A single turn carries every row of the set below to another of its rows. Some are shown first; where does it send the rows asked next?
q_830: 12  -11  -29  23  -14  15  31  14  -10  5  -3  -32  15  1  1  1  -10
q_98: -10  1  29  -2  8  11  45  -14  -19  0  15  -8  2  13  -22  -18  -18
q_731: -20  8  0  12  -14  8  24  12  1  21  -12  -6  0  -62  -8  22  16
q_5: -2  -17  16  11  14  -52  9  16  5  5  -2  7  4  -28  33  -18  4
q_258: -31  -2  -36  15  -1  -4  11  14  -5  -20  6  -4  -23  3  8  -11  -11
q_341: -14  -16  19  -3  11  -12  11  -31  6  2  19  4  1  24  -5  -13  -27
q_396: -16  -15  8  4  28  -42  -2  31  11  15  -1  -3  7  -17  27  0  7
q_92: -5  -5  -40  28  -6  -8  31  25  5  -14  -8  -17  8  -26  4  -4  -10
q_18: -28  -9  1  3  14  -33  -5  8  -4  -8  10  13  -26  3  28  -20  -2
q_491: -39  -1  -18  38  3  2  22  23  6  3  0  -24  -10  -19  -20  4  -16
q_710: 10  5  30  1  -22  36  35  -10  14  13  7  3  -6  -25  -7  14  12
q_494: -2  -23  -1  29  3  -36  -4  26  3  25  -6  -17  4  -19  31  0  6
q_362: -7  3  13  23  -20  22  17  10  29  18  -1  -1  -13  -45  -1  25  17
q_977: 1  2  37  -9  10  3  0  -21  -6  26  1  15  -12  -45  16  15  13
q_743: 3  -3  47  4  -9  5  13  -3  22  25  5  13  -11  -36  12  13  22
q_409: 21  -5  11  -11  2  -5  48  -10  -17  -14  6  1  17  3  7  -27  -11
q_255: 8  13  10  -8  -4  41  24  -25  -13  11  1  1  -6  -34  -7  18  2
q_442: -10  -1  -38  10  6  12  30  29  4  -6  -3  -25  15  -7  -6  7  -9
q_630: -13  -1  -2  -12  6  -3  22  -9  -19  -21  15  8  -16  23  11  -26  -11
q_988: 24  -19  29  -6  1  -13  24  -8  -21  17  7  -8  15  13  21  -18  0
q_483: 12  -5  23  -28  19  -3  36  0  -15  0  11  -3  20  17  7  -14  -4
q_942: -32  -11  43  16  23  -41  3  9  2  21  8  2  -10  -15  8  -11  -3
q_336: -10  3  41  -8  -2  -12  19  -3  -6  30  -5  10  2  -54  7  9  23
q_987: -34  -21  2  20  14  -32  -13  -8  24  9  10  1  -8  1  4  -1  -20
q_624: -1  12  20  -13  -14  24  43  -12  -16  16  -4  -1  8  -39  -15  9  12
q_11: -12  7  -6  16  0  17  -1  0  5  20  -8  -2  -15  -57  4  29  7
q_855: -27  -11  -23  19  2  5  11  -13  17  -5  11  -12  -2  13  -18  2  -32

q_396 turns into -> q_483
q_258 turns into -> q_18
q_5 turns into -> q_409
Where do these go?
q_336 turns into -> q_624
q_11 turns into -> q_977
q_341 turns into -> q_855
q_362 turns into -> q_743
q_494 turns into -> q_988
q_98 turns into -> q_491

